The rows below fall into families. The same turns and mirrors carry the whole set onto itself and the rows of a family onto each other. For each named row, which other rows are in its family? Write them in the order they are listed.
These 36 rows form 6 families of 6 rows each.
vazop: -31 13 -27 -2 4 -39 6 15 5 20 -54 5 71 -15 -21 -19 -12
Kopo: -34 8 -11 19 -8 -39 9 2 -18 12 -84 -22 68 5 8 -6 15
Seve: -23 34 -4 -25 -68 -39 56 23 10 -27 -23 -7 -29 5 23 -18 15
Buv: -41 57 1 -12 -69 -35 62 18 -6 -30 -20 -35 -16 -2 -4 -31 31
Nesen: -5 51 -25 18 3 -46 55 -3 19 -39 -33 4 18 12 2 -33 -1
Mir: -37 26 -5 12 -9 -52 0 -8 -7 10 -72 -3 76 -13 2 -37 -6
tarof: -5 55 68 -16 32 -6 1 -3 14 -6 -10 -19 -9 24 -1 -24 12
sutu: -35 29 67 11 -39 -29 -14 -12 16 -15 -52 -32 -4 -26 37 -40 18
Bos: -12 44 55 -25 19 2 -29 16 8 14 11 -30 2 9 -14 -19 18
Zad: -48 40 -2 -30 -71 -16 41 38 -10 -26 -43 -29 -13 -19 12 -27 45
Zuzu: -50 13 -9 -33 -28 -2 29 43 5 20 -24 34 46 18 0 8 7
rapav: -30 16 -3 23 -18 -52 -11 13 -12 15 -83 -21 60 -7 -4 5 -3
deg: -32 43 63 -14 -5 14 -3 9 10 11 23 10 1 19 11 -13 35
Gure: -43 23 5 -23 -86 -41 33 1 11 -11 -21 -14 -13 -8 30 -27 40
pul: -6 71 -35 19 5 -42 28 -15 -26 -33 -40 -5 5 9 -7 -10 8
sisi: -38 24 70 -5 -17 -32 -21 -25 9 3 -60 -34 25 -36 5 -35 18
nis: -33 29 12 -13 -69 -30 68 22 -2 -19 -30 -21 -30 5 -16 -28 36
Big: -37 16 1 -54 -34 -7 4 41 3 38 9 1 6 24 1 -2 23
sep: 13 67 -11 4 33 -48 41 9 9 -19 -27 -13 17 22 -9 -17 0
zeveb: -45 -9 15 -41 -42 11 28 37 -35 32 -17 3 32 10 -9 -13 12
fure: -50 9 -9 -53 -52 -12 1 34 -14 29 -5 6 37 5 -17 -17 8
suf: -25 7 57 38 -37 -27 -16 -9 11 -14 -58 -38 -13 -24 2 -21 27
nutat: -15 80 15 19 28 -34 36 -32 8 -29 -18 0 26 10 -11 -16 19
Fuz: -34 28 26 13 14 -43 -3 -2 13 19 -82 3 59 -17 -4 10 3
nuf: 7 50 65 11 15 1 -10 15 -20 -1 2 -4 -6 3 -4 -41 30
bugib: -31 33 -26 12 -1 -38 -14 7 -29 13 -77 8 46 5 -11 1 -7
lene: -19 70 -26 20 25 -31 50 -3 -8 -8 -26 -28 12 32 -13 -21 21
davo: -12 80 -15 26 16 -29 38 -9 -17 -22 -6 -18 12 29 -3 -20 1
bigag: -12 38 60 2 14 18 -8 22 -18 11 17 -9 7 20 1 -23 0
lafeb: -27 26 63 28 -51 -42 -6 6 8 -9 -52 -44 -5 -41 -6 -30 23
loko: -42 46 -20 -14 -59 -40 66 7 19 -30 -22 -2 8 -20 -9 -10 36
Dotos: -44 5 11 -41 -39 2 13 56 -26 27 -28 -4 44 23 2 1 3
Pime: -41 24 64 -1 -51 -33 -3 3 28 8 -39 -24 -6 -46 9 -5 47
pel: -22 31 46 11 23 22 -15 0 -12 16 12 -20 -7 8 -11 -20 9
gegi: -16 26 69 24 -23 -30 -22 13 -9 13 -57 -18 1 -44 3 -41 29
Gal: -47 25 1 -51 -38 18 11 61 -22 5 -20 -1 19 24 0 -18 30

Which other rows belong to the same family as pul? Zad, nuf, bugib, gegi, Gal
Which other rows belong to the same family as sutu? Seve, Mir, Bos, sep, fure
Which other rows belong to the same family as lene? Kopo, nis, zeveb, suf, pel

The rows below fall into families. The same turns and mirrors carry the whole set onto itself and the rows of a family onto each other. For each named row, which other rows are in its family? Write them in the order they are listed.
These 40 rows form 5 families of 8 rows each.
serer: 17 4 -20 7 -3 15 29 -38 3 -3 1 36 15 20 47
bukol: -14 -19 57 9 -23 -15 -3 -59 14 -37 10 2 -13 24 -6
dezuf: -16 -37 25 25 16 -42 -5 -9 26 -12 37 2 40 -5 16
Zopub: 19 2 -8 19 24 5 53 -32 6 -16 -4 30 -4 27 36
Debe: 25 -8 -6 32 17 6 32 -43 14 11 -1 15 -7 44 34
kuga: -28 4 37 -25 -3 -13 -38 10 26 18 7 -32 9 -13 -46
Vabe: -26 -23 47 -1 50 -5 28 -12 -5 39 16 -14 -14 29 -30
mogub: 12 22 -20 -4 -32 -5 -20 -4 31 -38 -17 9 12 -9 26
fel: -12 11 -13 -10 -38 -8 -15 6 18 -49 1 0 37 -13 -9
fab: -13 6 -33 -35 25 24 26 35 7 24 -11 12 8 -9 -15
gir: -14 -4 44 -17 50 33 24 -34 12 35 1 10 -30 35 -16
bopog: -3 5 -15 -19 45 11 21 43 29 32 -7 5 11 -16 8
pizo: -4 38 16 -20 -11 45 4 -19 16 -34 -42 -4 -22 2 -11
sazig: -16 -36 3 10 19 -23 -5 -1 15 29 43 15 55 1 -1
tufab: -35 15 -15 -21 37 21 21 38 16 18 -8 13 11 -21 -27
fetek: -5 29 0 -10 -4 37 9 -19 3 -15 -40 -15 -40 23 -32
gokan: -6 1 45 13 -24 -20 -6 -66 4 -31 11 -8 -6 29 -19
vamud: 12 16 -19 24 8 24 34 -22 5 10 -2 50 11 16 30
tun: -49 3 47 -26 1 -11 -28 11 13 9 -8 -26 14 -5 -46
zuz: 21 -7 -17 27 16 17 34 -27 20 -10 5 34 -13 27 40
Ruki: -21 -33 31 11 21 -32 -4 3 29 14 37 22 42 -2 26
Zako: -41 -11 54 -22 12 0 -23 -5 43 -12 4 -31 6 0 -48
Sima: -4 7 -22 1 35 0 18 39 -1 35 -11 17 30 -10 7
gor: 8 41 7 -10 6 35 13 -5 10 -15 -38 -32 -27 25 -27
Sasi: -10 -8 49 -6 -17 -11 -9 -54 27 -34 10 -22 -32 29 -10
bogu: -40 7 34 -37 1 -16 -24 27 12 -11 0 -20 6 -24 -37
nak: -17 -17 52 3 64 13 28 -19 -3 26 -2 -6 -8 41 -13
Sez: -14 16 -27 -7 40 21 7 43 18 36 -12 4 15 -3 1
zun: -1 24 17 -34 -8 43 20 -25 10 -32 -30 -21 -30 23 -8
Lan: -33 -16 41 -30 13 5 -13 12 21 0 11 -42 8 3 -56
Nub: -10 13 -21 -1 -47 -8 -23 4 36 -27 -1 13 11 -19 6
tivu: 7 10 -34 2 -34 -15 -10 5 38 -38 3 11 8 -15 -6
bes: -3 -18 55 11 -14 -4 -11 -60 17 -27 23 -19 17 32 6
gad: 6 -10 50 23 -18 3 -10 -66 34 -20 10 6 6 36 8
Katu: -4 -24 35 -14 49 29 29 -32 7 46 11 -7 -14 37 1
ber: -17 -34 23 4 15 -44 2 -17 23 16 41 28 32 -12 16
guta: -16 8 -9 18 -30 -10 -12 7 38 -37 0 9 46 -19 -4
nonat: 1 36 2 -29 2 33 14 -6 0 12 -38 -7 -42 23 -19
vusuk: -16 -3 63 -8 54 7 25 -27 -6 39 0 -14 -4 28 -4
mak: -26 -34 19 22 31 -21 8 -7 33 31 44 22 39 13 -8

Which other rows belong to the same family as fetek? bukol, tun, zuz, Ruki, nak, Sez, Nub
Which other rows belong to the same family as gor? Zopub, kuga, bopog, gokan, tivu, ber, vusuk
Which other rows belong to the same family as bes? serer, fel, fab, sazig, zun, Lan, Katu

The rows below fall into families. The same turns and mirrors carry the whole set onto itself and the rows of a family onto each other. For each named row, which other rows are in its family? Write them in the order they are listed.
These 40 rows form 8 families of 5 rows each.
zotum: -39 -36 22 -9 -22 1 22 41 2 -26 -5 -35 -15 18 18 -30 26 -23 -55 57 -33
dolol: 29 1 -3 30 -11 -26 -9 19 -11 30 -1 12 -32 31 26 -46 -25 -44 32 23 -35
pova: -18 -43 7 -8 -48 -26 36 31 26 0 13 -25 -10 11 22 -20 20 -40 6 26 -33
pazud: -18 -12 -12 17 6 -17 11 49 36 4 8 -1 -15 4 5 -6 -8 -50 -57 12 -48
paf: -28 5 -22 36 -20 4 4 0 -20 -37 19 -26 16 -17 -28 -64 -3 -28 -64 68 11
Dizu: 1 -1 18 3 -2 36 -43 25 -39 -12 47 -16 -26 26 3 -48 -3 -66 -51 67 -7
Zesa: 23 49 -16 60 3 -21 -16 0 34 -52 5 -5 -29 39 -16 -27 -31 -51 0 22 -2
siban: -34 25 -7 10 -4 -35 -53 67 7 -57 -24 -19 -11 39 11 -28 -37 -26 -9 58 37
vele: -54 -26 4 27 -57 13 -12 -2 9 0 48 -43 4 27 9 4 -40 -5 5 60 6
Lag: -2 22 -24 7 -2 -52 -48 51 21 -41 -11 1 -18 34 18 -21 -37 -43 13 6 24
kobez: -8 21 26 14 -42 -14 -10 44 -27 3 -14 -8 -10 50 19 -37 -12 -22 46 75 -41
ruz: 11 4 -12 68 -4 -17 -5 -13 28 -42 4 -32 -38 26 -7 -59 -33 -43 -4 58 42
megum: -1 -29 16 31 -8 -3 -8 18 -37 15 -16 -21 -40 30 29 -78 -18 -22 -8 82 0
dat: -37 9 -8 27 -43 6 -21 6 20 -2 52 -16 8 33 2 31 -43 -17 4 20 -31
gigo: -59 -13 5 29 -21 32 -28 3 -6 -18 37 -37 -6 30 5 1 -37 1 -54 60 -5
malu: -9 8 -2 -17 -5 -35 -46 40 -13 -72 -23 -16 -27 49 30 -38 -3 -25 -8 20 23
gosu: -39 16 -20 38 -53 -10 12 13 -4 -27 24 -29 37 -16 -35 -47 -13 -30 -15 85 13
lige: -9 -18 -19 12 3 -43 -41 35 9 -38 -15 -21 -32 24 27 -53 -34 -35 -8 31 60
lodav: -19 37 -25 26 -63 -22 12 12 3 -27 33 -10 43 -8 -34 -26 -5 -40 15 45 -18
vezun: -14 26 13 18 -37 16 -39 52 -7 11 56 -13 4 22 -14 -17 -31 -74 13 86 -8
gisa: 10 26 14 30 -14 -1 -10 -12 -5 -88 -7 -31 -36 56 1 -50 10 -26 -13 51 3
zego: 29 1 0 4 -8 16 -38 16 -19 8 61 3 -26 21 6 -35 -8 -83 -16 23 -20
Dos: 7 27 -29 11 -43 -16 11 -9 -12 -40 32 0 24 -2 -19 -35 18 -42 -9 5 -34
Vuve: 17 3 4 -33 -73 -39 -14 8 33 -18 -28 11 12 20 -18 -8 -25 -30 -5 27 -6
sar: -22 -13 3 1 -38 17 -17 -18 -9 -24 47 -21 -11 43 21 11 -8 -8 -14 2 -37
kenod: 13 15 6 39 -45 -23 6 -13 20 -60 7 -36 -24 45 -1 -45 -5 -36 47 54 20
Bepi: 10 19 12 23 17 1 -27 34 -39 -4 -20 9 -36 44 21 -49 -13 -27 -31 45 -50
pavo: -17 18 6 55 -4 -11 -22 54 -7 30 -14 -3 -15 26 3 -43 -56 -33 4 91 -14
terov: -24 -35 -13 28 -10 19 -22 -23 0 -3 48 -24 -23 23 18 -8 -33 -13 -50 11 -6
Mopo: 12 13 17 -10 -48 12 -29 27 -22 -1 60 -8 -7 33 5 -23 3 -74 30 47 -26
sobo: -16 -3 -5 -6 -36 -49 -33 44 7 -50 -13 -26 -13 39 26 -36 -19 -28 41 41 44
Faru: 28 -5 -3 -31 -42 -31 -21 -2 23 -23 -32 18 -6 17 -13 -19 -21 -31 -49 9 -8
Geded: 3 6 -32 21 -15 -4 6 -18 -23 -40 26 -8 7 -12 -17 -58 14 -37 -59 17 -12
nop: -10 -19 7 -10 -51 -24 -19 13 27 -13 -39 -9 3 6 -24 -34 -45 -20 -54 77 34
rud: -13 58 8 56 -14 -5 -19 21 20 -72 -8 -27 -14 49 -23 -26 -26 -31 -5 79 4
Gadaz: -13 -17 15 19 -27 24 -32 30 -21 14 53 -30 -15 12 -2 -52 -24 -67 -14 97 22
razom: -37 -47 -7 30 -20 -22 25 45 43 22 11 -29 -11 -10 7 -28 -21 -44 -30 57 -2
Vegu: -51 9 13 6 -30 -11 13 72 30 -13 0 -18 10 18 -5 7 -2 -33 -27 60 -52
samum: 9 -21 6 -25 -35 -18 -22 -2 11 -29 -41 0 -11 13 -14 -38 -24 -20 -76 45 15
tagub: -11 7 10 -18 -73 -33 -18 25 35 -14 -35 -1 20 14 -29 -10 -44 -23 -17 69 13

Which other rows belong to the same family as siban? Lag, malu, lige, sobo
Which other rows belong to the same family as zotum? pova, pazud, razom, Vegu
Which other rows belong to the same family as terov? vele, dat, gigo, sar
Which other rows belong to the same family as gosu? paf, lodav, Dos, Geded

The rows below fall into families. The same turns and mirrors carry the whole set onto itself and the rows of a family onto each other. For each named row, which other rows are in its family? Write them in the order they are listed.
These 15 rows form 5 families of 3 rows each.
J: -24 7 71 1 4 19 -12 -8 -17 -28 -28 -2 -1 -1 -8 -30 12 -17 -36 15 -18 39 -18 24 -8 33
B: -13 -3 32 5 12 26 -27 -40 4 0 -4 -14 -10 -27 -11 4 20 8 -21 -25 -64 46 -16 15 1 57
C: -5 -35 -21 -32 -18 -36 11 4 -15 -10 -26 9 -16 -33 12 -5 -39 -7 8 -11 55 7 7 13 -8 -3
Z: -15 46 -47 16 -32 -2 -13 30 14 7 27 -36 7 41 6 23 51 10 -28 -17 -30 -23 6 9 15 8
N: -10 29 -1 12 -28 2 -29 44 6 -41 29 4 -18 42 -9 17 54 1 -33 -11 -27 -38 -2 7 8 -6
W: 2 8 -29 23 -23 -8 -22 25 27 16 39 -28 -31 34 -10 42 42 1 -9 -27 -1 -48 0 -12 8 2
R: -37 20 -42 31 -50 -4 -6 31 16 -8 19 -10 -24 2 9 8 18 1 -15 -17 32 -53 -11 -5 -1 -2
S: -24 -4 65 17 15 9 -27 -26 -2 22 -27 -34 -15 -22 -2 7 23 -9 -28 -22 -18 15 -17 3 -16 60
Y: -25 20 37 -9 7 7 -6 -20 -15 6 -40 -43 22 -11 9 -8 18 2 -38 -11 -36 49 -2 23 -6 56
K: 26 -45 -14 -29 4 -31 8 -15 1 33 -3 -2 -19 8 -10 1 -38 -18 26 11 41 31 -1 16 2 -2
A: 18 -12 -48 -47 -9 -39 10 0 -16 19 -4 -2 19 21 5 -7 -26 -7 11 12 14 42 13 36 14 -11
T: -43 7 35 19 -15 21 10 -3 1 -25 -38 -39 -21 -41 6 -5 9 5 -37 -20 17 11 -8 -9 -24 53
M: 30 -25 -16 -42 -11 -18 12 17 -7 -31 10 18 -18 33 -17 -10 -23 -15 8 27 26 34 7 23 9 -26
G: 22 -39 -37 -29 0 -15 -10 -32 3 22 20 25 -7 0 -13 -7 -32 -6 27 5 -14 51 -8 29 20 -2
Q: 0 12 -52 22 -26 16 -25 3 33 5 60 -9 -23 25 -16 26 38 11 -4 -20 -47 -10 -9 3 24 6

Which other rows belong to the same family as Q? B, G
Which other rows belong to the same family as N? J, M
Which other rows belong to the same family as T? C, R
Which other rows belong to the same family as Y? Z, A

